A single turn carries every row of the set below to another of its rows. Some are shown first; where does it send the rows asked next?
lozan: [ 2.19 -0.44  0.91 -3.65  0.91  0.20 -1.23 -0.89 -3.07  1.42 -1.03  1.07
 -1.06 -0.64  2.21  2.23 -0.30  0.83  0.35 -0.88  3.54 -0.80 -2.35 -0.26
 -1.25 -1.34  3.77  1.87  1.13  1.15  0.06  0.48  0.42 -2.97  0.98 -0.54
 -0.78  1.95 -0.91 -1.93  1.81  0.71 -1.49  2.34  0.22  1.60 -1.35 -2.01
 -1.07  1.39  0.20 -2.30  1.73  1.44  1.69  2.43]
velaz: [-0.04 -1.75 -1.86 -3.43  0.87  1.19 -0.55 -1.61 -0.60  1.69  0.39  1.60
 -0.67 -0.05  1.80  1.35 -0.90 -0.21  3.17 -1.84  0.98 -1.04 -1.27  0.29
  0.13  0.88  1.73 -2.35  1.07 -0.40  1.23 -0.24  1.78  0.87  1.04 -1.01
  0.20  1.98 -1.02 -0.86 -1.14 -2.49  0.56  0.39 -0.47  0.05  1.71 -0.74
 -2.05  1.61 -1.07 -0.92  5.02 -0.43 -1.54  0.12]
dumoz: [ 2.88 -0.23  1.15 -0.40  2.59 -2.24 -2.96 -2.98 -1.02  1.86  1.15  2.10
 -1.24 -1.99  1.54  1.91 -0.57  1.04  0.20  0.04 -0.84  0.09  1.74  0.26
  0.28  0.07 -0.58  1.26 -0.35 -2.52 -1.91 -0.15  0.46 -1.46  2.73 -0.96
  0.26  1.63  0.76 -0.11 -1.51 -0.37  0.94 -0.90 -1.75 -0.05  0.90 -3.40
 -1.67 -0.28  1.67 -3.10  1.43 -0.98 -2.11 -0.74]
leluv: [ 1.82  0.68  1.36 -1.70  0.69  0.02  1.30 -0.75 -1.51 -0.18  1.54  2.05
 -3.85 -1.23  1.03  2.48 -0.23  0.96 -1.04  3.40 -0.03 -2.00 -1.36 -1.39
 -3.08  1.22  0.66 -1.29  1.64 -1.98  0.68 -1.11  1.06 -0.27  1.95 -2.14
  0.75  2.68  0.05 -1.01  0.86  0.55 -0.33  1.74 -3.12  1.66  0.38 -2.78
 -1.17  0.95  0.97 -1.20  2.09 -1.89 -0.86 -0.41]
kog: [ 0.05  1.32  0.09 -4.21  3.22 -1.29 -2.98  0.06 -4.29  0.00  1.55  2.83
 -1.35  0.07  1.88  3.69 -1.46  0.81  1.79  1.47 -1.89 -1.20 -0.95  1.38
 -2.83  0.15  1.75 -0.22  1.95  0.34 -0.41  0.79  0.12 -1.02 -0.85 -0.84
  0.65 -0.45 -1.04  2.49 -0.04 -1.87  2.29  0.74 -1.84  0.65  0.57 -3.18
 -2.01 -0.11  0.92 -2.35 -0.06  0.26  0.73  2.94]
tuvi: [ 4.09  0.14  0.43 -1.95  3.02 -0.95 -1.18  1.03 -2.92 -1.19 -2.77  0.42
 -1.73 -2.70  2.87  2.71  0.52  1.31  0.15  1.18 -1.84 -2.71 -1.62 -1.57
 -1.20 -0.08  2.34 -2.02 -1.09 -0.85  0.71  0.69  0.68 -1.50 -0.28 -0.63
  0.40  1.85 -2.40  3.03 -0.28  0.69  1.74  1.25  0.25  0.00 -0.23 -2.51
  1.10  1.52 -0.47 -1.14  2.00  0.08 -1.43 -0.63]
zukog: [ 3.06 -0.62 -1.03 -3.58  0.35  0.62 -1.86  1.54 -1.90 -0.26 -1.58  2.13
 -1.97  1.22  2.87  1.94 -2.19  1.04 -0.37 -1.68 -0.75  0.30  0.41 -0.31
 -0.35  0.69  2.11 -1.17  2.29 -2.43 -1.61 -2.99 -2.54  0.12  1.20 -0.79
  0.80  1.95 -1.02 -0.76 -0.32  0.17  0.14  1.42  1.44  2.00  2.67 -1.59
 -1.13 -1.54  0.11  0.31  2.13 -0.87 -0.56  0.13]
gev: [ 4.69 -0.02 -0.22 -2.16  0.94 -1.38 -0.55 -1.92 -1.69  0.80 -0.11  0.69
  0.43 -0.66  2.80  0.53 -1.56  2.36  0.29 -0.66 -1.22 -0.62 -0.44 -1.36
 -3.02  0.45  0.85 -0.95  0.91 -1.55 -0.97 -0.85  2.34 -0.07  4.92  0.05
  1.48  1.80 -0.01 -2.09  0.43  0.14  2.99  0.88 -2.73 -0.29 -0.52 -2.90
 -1.03  0.08 -2.00 -0.01  2.15  0.75  0.06  2.16]
Serut: [ 3.08  1.80 -1.33 -2.01  2.66  1.48 -2.81 -0.25  0.69 -0.68 -0.70  2.86
 -0.82 -0.49  3.80  0.78  2.60  0.94 -1.12 -1.26  1.22 -0.50  0.23  1.28
 -1.25  2.03  1.12 -0.99 -0.96 -0.06  0.22 -0.38 -0.79  0.92  2.40 -0.16
  0.82  0.87 -0.67 -1.54 -1.85 -0.19  0.54  0.03 -0.66 -1.96 -2.82 -2.52
  0.25 -0.39  0.20 -1.39  2.03 -0.05 -1.20  1.52]
mor: [ 0.65 -0.09 -1.88 -0.11  3.57  0.64 -0.18  0.12 -4.06 -0.37  1.40  1.83
 -1.88 -1.37  4.37  1.89 -0.55 -0.07 -1.59 -0.02 -0.27  0.84 -0.99  1.02
 -1.79  2.07 -1.27 -0.06 -0.38 -0.57 -0.21 -0.59  1.07 -0.31 -0.85  0.66
  0.01 -0.70  1.92 -2.58  1.64  0.08 -1.12 -0.81 -0.54  0.69 -1.00 -3.87
  0.38 -0.20  0.63  1.34  1.57 -0.46  1.46  1.43]
mogen: [ 0.89 -1.80 -1.46 -3.95  3.37 -1.96 -0.63  1.68 -1.95  0.59  1.80  2.53
 -0.67 -2.31  0.72  1.83 -2.36  1.94 -0.65  0.83 -0.81 -1.74 -3.12  1.37
 -3.06  0.05 -2.47  0.16  1.19 -0.42 -1.02  0.61  0.94 -1.11  3.82  1.75
  1.14  1.85 -0.17  1.58 -0.92 -1.25  2.13  0.37  0.86 -0.96  0.88 -1.79
 -1.98 -0.75 -0.66 -2.63  0.09 -0.16 -0.32  1.27]
Budid: [ 2.92 -1.55 -1.21  1.05  1.56  0.13 -3.19 -1.54 -0.85  1.75 -0.52 -0.51
  0.20 -1.17  2.84  1.26 -0.37  2.71 -1.38 -1.66  0.46 -0.97  0.55 -0.85
  1.27 -0.85 -0.31 -0.25 -0.57 -0.32  0.15  0.29  1.43  0.18  2.00  0.76
 -0.48  1.96 -0.26 -1.59 -0.83 -0.43 -0.22  0.53  1.81 -0.97  0.36 -1.16
 -0.18  0.32 -0.36 -0.09  1.99 -1.88 -2.02 -1.32]
Nug: [ 0.87 -2.15 -2.65 -3.26  2.66 -0.38 -0.24  0.00 -2.52  0.65  0.36  1.68
 -0.56 -1.33  4.71  0.11 -1.95  2.92  1.30  0.14 -2.85 -0.88 -1.81 -1.38
 -1.22  0.60  1.74 -0.37  1.21  0.32 -0.58 -1.25  3.48 -2.38  1.15  1.66
  2.47  1.98  0.27  1.06 -1.82 -1.55  0.51 -0.99  0.68 -0.50 -1.62 -2.07
 -1.44 -0.64 -0.03 -0.92  0.17  0.24 -2.90  0.73]
paza: [ 1.89  0.17  0.33 -2.60  1.55 -0.43 -0.21  0.08 -2.16  1.00  0.86  0.18
 -1.00  0.09  3.25  2.86 -1.28  1.60  2.89 -0.28  2.88  0.66 -0.87  0.29
 -1.04  0.74  2.12 -1.93  2.56  0.45 -2.81 -3.66 -0.94 -0.85  3.05 -1.90
  1.32  0.82 -0.67  1.94  0.19 -0.95  1.82 -1.38  2.03 -1.06 -2.05 -2.86
 -0.92 -0.06  2.02 -1.26  0.52 -1.13  0.15  2.62]
givo: [-1.91  0.73 -2.41 -1.40  4.62 -0.02 -2.24 -0.02 -4.75  0.15  0.22  2.30
 -3.15 -0.47  1.90  3.01 -0.53  0.91  0.34 -0.33 -0.45 -1.22  0.60  0.93
 -2.16  0.05  2.09 -1.70 -0.67  0.05  0.05  0.28 -0.22  0.04 -0.92 -1.81
 -1.75  0.41  1.77 -0.16  1.15 -1.15 -0.79  0.34  2.54  1.94  0.80 -1.79
  0.01  0.09  2.51 -1.10  0.93 -1.06 -1.07 -0.88]
babi: [ 1.48  2.00 -1.01 -2.44  5.32 -2.61 -1.89  1.13 -1.10  1.13 -0.34  1.95
 -2.13 -0.95  2.46  1.48  0.05 -1.81  0.61  0.13 -0.13 -1.48  0.44  0.84
 -0.98  0.06 -0.27  0.30 -0.73 -1.28 -1.64 -0.42  0.84 -1.91 -0.48  2.10
  0.81  0.59 -1.14 -1.79 -0.52  0.21  1.68  1.34  1.24  1.71 -0.33 -4.76
 -1.58  1.02  1.80 -2.68  1.05  0.11 -0.01  3.24]
Vav: [ 1.47  0.11  1.53 -1.74  2.61 -0.97 -2.27 -0.95 -3.97  1.10  2.00  1.58
 -2.11  0.01  1.51  1.05 -1.69  4.30  1.05  0.36  1.52 -3.81  1.24  0.45
  1.26  0.06  1.49 -0.38  1.19  0.73 -2.65  0.26  1.56 -0.64  2.52 -0.88
  0.38  1.55 -0.46 -1.07 -2.38 -1.06 -0.12  0.49 -0.92  0.66  0.65 -4.24
 -1.12 -1.68 -0.75  1.17 -0.86 -1.56 -0.11 -2.19]
goti: [ 2.70 -1.83 -1.20 -1.46  3.18  0.49 -3.91 -1.77 -2.86  1.96  2.08  1.47
 -1.81 -0.95  2.03  0.85 -0.91  2.18  0.32  0.82  1.10 -2.69 -1.63  1.06
  1.19  0.40  0.33  0.63 -1.77  0.49 -0.48  0.71  1.20  0.14  2.57 -0.94
 -1.87  1.20 -1.22 -1.55 -0.63 -0.48  1.07  0.39 -0.77  0.82 -0.73 -1.04
  0.43  0.24  2.75 -4.06  4.08  1.01 -1.54 -1.26]
fid: [ 0.54 -3.45 -1.99 -3.83  5.39 -0.25 -1.64  1.07 -2.19  0.62  0.28  2.27
  0.78 -0.56  1.13  2.23  2.35  1.93  0.69 -0.69  1.44 -1.63 -3.40 -1.43
 -1.74 -0.42  1.43 -3.88  1.17 -0.25 -1.11 -0.34  1.91 -2.40  1.59  1.12
  0.49  0.37 -1.40  1.57 -0.32 -0.68  1.68 -0.61 -0.43 -0.50  0.43 -2.54
 -1.24  0.75  1.27 -2.73  1.07 -0.08 -2.61 -0.41]
Veved: [ 0.75  1.05  0.73 -2.28  1.03 -0.71 -2.92  0.79 -1.40  3.07  0.69  0.78
  0.01 -1.99  1.71  2.88 -1.87  2.03  2.51  1.03  0.88 -2.65 -1.84  0.76
 -0.74 -1.65  2.21 -1.16  2.56 -0.29 -2.81 -0.26 -0.48 -2.00  3.62 -1.84
  0.48  1.09 -2.64 -0.52 -0.39 -0.68  2.66  3.47 -0.88  0.29 -0.26 -2.20
 -1.89  0.44  1.01 -3.53  0.94 -0.81 -1.74 -0.45]
meb: [-0.82 -0.59 -1.06 -1.70 -0.44 -0.03 -1.92  0.69 -4.17  1.16 -0.95  3.60
 -0.65 -0.99  2.60  0.61 -1.06  2.73 -0.96  1.23 -0.16 -1.13 -1.14  0.22
 -1.60  0.90  3.60  1.39  1.11 -1.11  0.96  2.34  0.85 -0.69  0.74 -0.09
  1.79  1.12  1.51  0.65 -0.14  0.52 -0.76  0.66  0.57 -0.05  1.44 -4.63
 -1.95 -0.51 -0.45 -3.32  0.90  0.51 -2.10  0.37]
zos: [ 1.42 -0.75  0.27 -4.00  1.75 -1.42 -0.52  1.00 -4.26 -0.35  1.00  1.08
  0.11 -0.14  0.70  1.17 -0.19  2.05 -0.32  1.73 -0.66 -1.58 -3.61  1.55
  0.04 -1.19 -0.43 -0.05  0.56 -2.71 -0.57 -1.06 -0.92 -1.08  0.26  2.17
 -0.12  1.09 -1.79 -1.97  0.21  0.96 -0.24 -2.51 -0.96  0.71  1.73 -1.56
 -1.30  0.27 -0.77 -1.09  3.75 -0.37 -0.02  0.15]
feru: [ 1.86  0.91  0.19 -4.84  2.07  3.15 -0.72  0.70 -2.39  1.32  3.09 -0.11
 -1.98 -1.01  1.95  1.99 -1.53  1.72  1.22 -0.49  0.24 -0.99 -1.81  0.46
 -1.35  2.88  0.60 -3.00  0.91 -0.47 -1.53  0.03  2.69  1.30  2.30 -2.27
  0.04  3.72  1.14  1.10  0.59 -2.65 -0.16  1.01  0.73  1.59  1.16 -2.61
 -1.46 -0.06  0.71 -0.95  0.61 -0.57 -1.09  2.46]
rokap: [ 0.15  1.12 -0.18 -1.61  2.06 -1.43  0.54  0.74 -2.40  0.17 -0.96  0.80
 -1.35 -0.69  5.06  3.51  0.95  2.39  0.68 -1.14 -2.28 -1.23 -1.50 -0.91
 -4.21 -0.52  0.86 -0.36  1.12 -0.76 -0.60 -2.38  1.00 -0.38  0.66  1.38
  0.68  0.96 -0.06 -0.43  0.30  0.75  1.15 -0.89  0.43  0.40 -1.30 -3.72
 -2.39  1.07 -3.08  0.19 -0.45 -2.42 -1.01  1.33]
Mas: [ 0.46 -0.20  0.60 -2.45  2.79 -0.56 -0.87  0.94 -2.60  1.19  1.45 -0.01
 -1.74 -2.37  0.04  0.23 -1.32 -0.12  1.79 -0.17  0.12 -0.14  0.58  0.00
 -0.79 -0.53 -0.12  1.11 -2.25  2.05 -0.39 -1.82  0.32 -0.04  2.68  0.27
 -1.83  0.37 -0.53 -0.28  1.29 -1.64 -0.25  0.77  0.16  0.99  1.34 -1.43
 -2.60  2.26  1.30 -1.36  3.94  0.41 -3.65  0.49]
Sosaf: [ 0.61 -0.79 -2.36 -2.27  2.17  1.07 -1.34  2.16 -5.15  0.97  0.76  2.32
 -2.25 -1.73  2.08  0.40 -1.18  1.33 -0.08 -1.58  0.78 -1.87 -4.47  1.62
 -2.18  1.02  2.34 -3.76  0.82  0.40 -0.10 -1.09  1.52  1.41 -0.13  3.04
 -0.41 -0.76 -1.24  0.81  1.82 -1.25  0.72  1.11 -0.21  1.72  0.51 -1.79
 -0.43  0.23 -1.02 -0.06  2.86 -0.18 -0.53  1.00]
kemi: [ 1.57 -0.88 -0.83 -1.46  3.62  0.68 -2.18 -0.59 -3.20 -0.45 -1.22  4.17
 -2.46  0.40  2.97  1.41 -2.95  2.93  0.93  0.68  0.86 -2.55 -3.13  0.29
 -1.30 -0.33  0.88 -2.58 -1.23  1.08 -1.09 -0.84 -0.56  2.13 -0.60 -1.46
  2.52 -0.99  0.14 -1.19 -0.85 -3.15 -0.77  0.10  0.36  0.66 -0.49 -1.64
  0.58 -0.08  0.77 -2.06  0.31 -0.10 -0.42 -0.81]
zusas: [ 0.33  0.82  0.73 -4.67  2.78 -0.25 -0.02 -0.70 -3.97  1.50  1.48 -0.84
 -0.03 -1.17  2.80 -0.63 -0.61  0.23 -0.23 -1.60  2.95 -1.85 -0.75 -2.07
 -3.50  0.25  0.20 -1.47  1.75 -0.01 -0.67 -2.46  0.60  0.59  2.85  1.40
  0.65  1.86  0.44 -1.73  1.43 -1.05  0.51  2.02  0.41 -1.09 -0.58 -1.84
  0.42  0.60  0.52 -1.75  1.03 -2.19  0.12  2.53]
fezer: [ 2.12  1.90  1.23 -1.08  3.90 -1.38 -2.61  0.21 -4.43  0.52  0.10  2.84
 -2.38 -1.80  3.48  3.76 -0.45  0.37 -1.22  0.25 -0.21 -1.33 -1.18  1.20
 -2.06 -0.52 -0.31 -0.68 -0.47 -0.08 -3.27 -1.72  0.10 -1.64 -0.66 -0.68
 -1.77  0.84 -0.59 -1.30  1.01 -0.67  0.92 -0.40  2.07  0.79 -0.90 -3.22
  1.20  0.73  0.47  0.40 -2.09  0.21  1.00 -0.21]
tife: [ 0.60 -0.94 -1.02 -1.55  2.77 -0.73 -0.82  0.49 -4.27 -0.52  0.70  2.03
 -2.13  0.15  0.11  2.16 -1.26  1.51  0.03  0.35  0.37 -0.87 -2.06  0.62
 -0.36 -0.65 -0.26  0.28 -0.69 -0.25 -1.41 -0.12  3.98 -1.24  1.34 -0.69
 -1.10  0.34  2.65 -0.84  2.09  1.49  0.93  1.45  0.71  0.12 -1.02 -1.49
 -1.44  0.45 -2.09  1.89  0.66 -3.27 -3.14  1.17]

goti -> mor
Veved -> Sosaf
Where do these go?
zos -> leluv
Serut -> babi
fid -> zusas

